In the rows, zero is written as 128.
X: 3 groups of rows, each row roughly a mix of its group's hidden directions; some rows fit no group:
X (125 x 13):
[[123 121  84 135 139 134 118  87 115  95 162 153  98]
 [143 129 120 152 161 163 112 128 123  96 175 146  99]
 [160 109  99  96 117 129 169 106 160 137 149 140 102]
 [115 122  70 115 161 147 107 133  93 153 145 139 133]
 [ 90 137 147 135 164 131  82 149 126 134 101  92 136]
 [171 134 166  78 111 133 135 115 152 108 141 142 144]
 [156 122 129  70  77 121 135 111 137 145 125 122 110]
 [111 124 126 112  93  93  77 133 110 142 103  94 129]
 [115 145 111 154 171 142 122 112 123  74 124 111  98]
 [154 118 117 118  89  80 126 150 149 157 102 153 126]
 [137 120 172 107 125 117 101 152 119 177 103 110 152]
 [ 88 116 150 129 175 140 101 138  94 132  92 131 123]
 [114 139 122 144 145 141 148 121 123  66 171 108 143]
 [ 77 132 149 117 141 149 167 139  86 151 130 116 125]
 [ 92 157 140 116 156 129 100 140  94 145 157 121 166]
 [132 106  62 117 122  92 133 128 163 126 120 111 123]
 [141 116 161 139 102 139 114  82 153  92  92 131 138]
 [140 120 123 112 101 126 144 144 115 175  83 158 157]
 [144 104 113 117  97  99 127 162 151 152  86 143 103]
 [ 89 113 143 155 115 109 122 122 117 130  63 138 144]
 [146 144 113  87 116 145 131 150 149 156 181 146 140]
 [153 181 110 106 143 112 143 106 140 140 152 142 166]
 [129 119 105 152 149 131 193 103 122 105 137 134 100]
 [113 114 158  86 126 100 125 158 137 148  89 162 130]
 [117 128  97 162 115 141 142  95 120 163 120 160  86]
 [107 144 155 107 146 112  83 131 121 174 123 138 161]
 [ 99 124 142 167 153 123 132 150 128 150  69 122 115]
 [149 137 152 116 158 107  77 156 144  94 124 116 113]
 [100 108 126 141  99 106 143 177  87 145 107 124 116]
 [109 164 112 152 169 147 116 123 129 118 175 115 154]
 [107 174 179 141 122 136 125 137  89 106 142 137 136]
 [ 85 117 153 162 158 122 174 130 110 129 104 114 123]
 [129  90 107 173 155 137 169 161 146 126 136 122 130]
 [175  93  97 137 160 160 157 122 142 128 142 120 127]
 [160 105 114 107 118 147 164 104 156 144 174 142 134]
 [108 140 153  99  66 133 113 105 114 128  99 121 145]
 [176 151 148 122  96 116 158 112 146 107 153 104 147]
 [147 159 100 132 138 137 121 128 152 127 194 127 153]
 [185 115 124 111  92 105 102 122 157 133 137 149 144]
 [105 132  97 138 160 145  73 105 104 119 107 146 137]
 [150 116 122 113 102  99 157 177 147 142 159 146 149]
 [109 157 129 148 181 138  96 133 117 114 162 108 149]
 [105 163 192 128 132 150 127 131 100 145 137 143 138]
 [124 166 140  78 127 141  97 138 104 106 162 109 120]
 [133 123  98 141 147 161 129 116  85 109 138 101  82]
 [ 91 129 154 169 169 147 103 149 105 121 116 112 140]
 [127  91 146  97 129 143 136 137 159 160  91  95 106]
 [ 82 129  97 153 149 113  98 116 112 109 138  89 144]
 [156 114  84 126  91  99 141 126 151 148 123 164 107]
 [142 125 140 113  74  92 164 134 152 117 102 124 109]
 [113 161 121 157 154 122 104 101 109  84 162 118 141]
 [187  98 120 120 126 134 148 129 155 156  98 145 113]
 [ 78 110  99 118 132 113  98 160 110 135 150 114  98]
 [137 128 100 138 125 145  97 126  95 143  85 134  78]
 [135 144 141 154 179 148 108 112 129  97 168 111 143]
 [100 141 130 161 185 145 123 153 105 139 137 122 159]
 [124 158 110 155 149 128  85 102 105  83 148 127 138]
 [123 120 143 152 139 157  83 165  94 134  93 121 142]
 [139 152 138 100 176 136  87 161 111 119 131 144 153]
 [161 133 170 118 154 160  98 121 103 135  92 114 127]
 [ 79 124 139 140 147 108 181 147 111 138 101 124 115]
 [162 138 165 132 110 142 151 116 136 108  82 148  95]
 [103 114  99 169 106  85 136 140 123 117  94 142 152]
 [ 91 134 162  85 106 114 138 143 120 158 110 149 155]
 [167 136 125 115  73 106 146 106 145 101 136 154 118]
 [117 140 161 106  88 109 150 116 129 135 143 178 101]
 [133 109  91 178 149 140 156 106 114 110 125 159 145]
 [140 126 179  90 117 145 140 152 145 171 107 124 121]
 [ 98 138 140 102 138 156 133 150 112  92 179 105 140]
 [ 81 133 158 106 156 153 126 145 127  95 136  91 137]
 [148 132 129  87 106 124 155 166 138 178 139 150 131]
 [108 125  96 128 150 133  74 154 102 126 135  87 132]
 [140 143 139 130 161 152 124 117 121 129 195 123 160]
 [ 96 143 114 138 188 122  92 148  99 134 134 128 137]
 [114 118  62 137 147 105 144 146 137 130 164 146 121]
 [138 120 157 143 109 124 190  99 132 112 143  98 145]
 [156 121 153 110  68 130 155 119 138 147 117 146 100]
 [133 102 105 118  95 108 179 126 132 145  98 155 105]
 [141 120 115 122  92 123 159 131 128 140 197 135 145]
 [122 113 141 100 142 154 141  92 113  89  99 156  96]
 [131 136 198 136 150 132 140 153 127 129 110 111 160]
 [101 143 102 111 161 127 146 169  98 158 158 128 116]
 [140 124 101 159 111  98 124  70 149 125  99 138 118]
 [163 132 100 124  73  97 137 134 125 133 106 151 155]
 [155 141 102  94 129 137 114  91 138 131 164 174 131]
 [140 106  71 122 148 131 145 148 125 157 132 162  99]
 [108 124 103 160 175 142  95 141 116 101 153 102 122]
 [114 118 148 105 139 137 197 142 148 142 136 156 119]
 [143 124  98 130 104 114 161 125 145 153 175 170 134]
 [127 126 125  90  73 114 171 144 138 154 120 142 118]
 [150 108 145 111  83 113 168 108 171 142 136 136 131]
 [117 133  86 126 101 127 138  87 133 139 174 161 115]
 [130 125 171 130 114 151 115  82 114  88 136 108 100]
 [ 96 152 184 138 156 127 151 146 146 110 118 136 151]
 [104 125 114 134 175 152 111 148 103 134 160  85 135]
 [ 92 121 135 141 190 159 119 134 117 131 150  99 119]
 [134 149 124 143 132 131 110 133 203 116 135 143 155]
 [ 97 145 140 132 147 139  74 135  89 136 101 111 150]
 [142 156 115  81 111 128 102 160 143 148 170 135 140]
 [165 138 107 114 112 134 143 111 118 135 196 128 143]
 [130 141 122 119 121 146 115  64 123  80 149 114 122]
 [100 155 183 133 102 113 138 125 121 161 145 149 150]
 [120 119 137 169 123  85 129 138 169 130  84 131 146]
 [ 92 138 121 148 175 139 103 155  99 149 116 123 158]
 [150 106  93 130  81 127 131 118 161 146  95 157 122]
 [160 147 121 143 147 147  82 115 154 102 168 119 145]
 [141 125 104 110 176 135 130 111 159 123 168 149 162]
 [135 140 182 121 154 161 128 117 120  87 116  99 138]
 [129 140 150 119 149 141 141 168 131 183 103 147 156]
 [164 139 117 126  99 106 132  94 156  81 152 115 115]
 [152  88  91 143 121 147 142  82 135 137 132  97 111]
 [130 144 148 120  68 102  93 126 130 118 100 101 140]
 [171  98 112 156  85 122 140 118 139 124 106 108  97]
 [106 134 167 143 162 166  92 146  96 135 115 115 135]
 [128 130 172 114 153 121  80 158 108 116  93 129 126]
 [130 125  84 104  99 137 106 138 130 126  88 139  81]
 [121 150 173 145 142 145 132 111 107  83 146  98 152]
 [107 135  78 133 103 119 131  94 127 100 174 135 118]
 [117 119 107 146 175 151 140  92 120 103 167 106 120]
 [168 105 140 104 103 114 132 129 161 129  75 124 110]
 [167 106 107 112  68 145 148 110 130 144 130 133 110]
 [155 105 107 103 166 126 120 184 146 141 110 131 137]
 [ 95 101 105 167 163 142  95 129 112 101 121 117 111]
 [144 161  90 114 106 100  77 120 115 109 128 123 147]
 [171 122 139 126  82 108 149 122 166 120  92 139 131]]

which group is each row in? (one row of each group first):
[174 111 119 150  95 132 169 119 136 123 149 100 101] | R
[102 133  73 117 150 117  89 110 109 116 149 102 125] | M
[154 129 137 144  95 125 159 130 110 101 183 110 150] | S

[168 139 131 133 151 163 102 112  97 101  95 126 102] | S
[ 95 108 162 127 108 139 140 142 110 143  72 109 106] | R
[168 100 139 100  84 105 102 137 131 141  98 138 117] | R
[172 120 128 156 124 161 155 145 100 121 153 108 161] | M
[127 123 167 105 113 149 136  94 114 156  77 143 135] | M
[100 122 167 152 165 128 129 126 132 124 115  81 164] | S
[ 81 154 115 137 151 115 134 169 132 139 136 174 128] | S
[124 145 142 149 113 122 143  65 108  93 130 158 135] | M
[146 107 147 134  93 121 196 116 141 138 115 141 138] | M
[106 154 138 117 109 160 108  86  88 103 137 105 139] | R
[ 94 132 126 131 177 116 180 147 146 127 128 156 122] | R
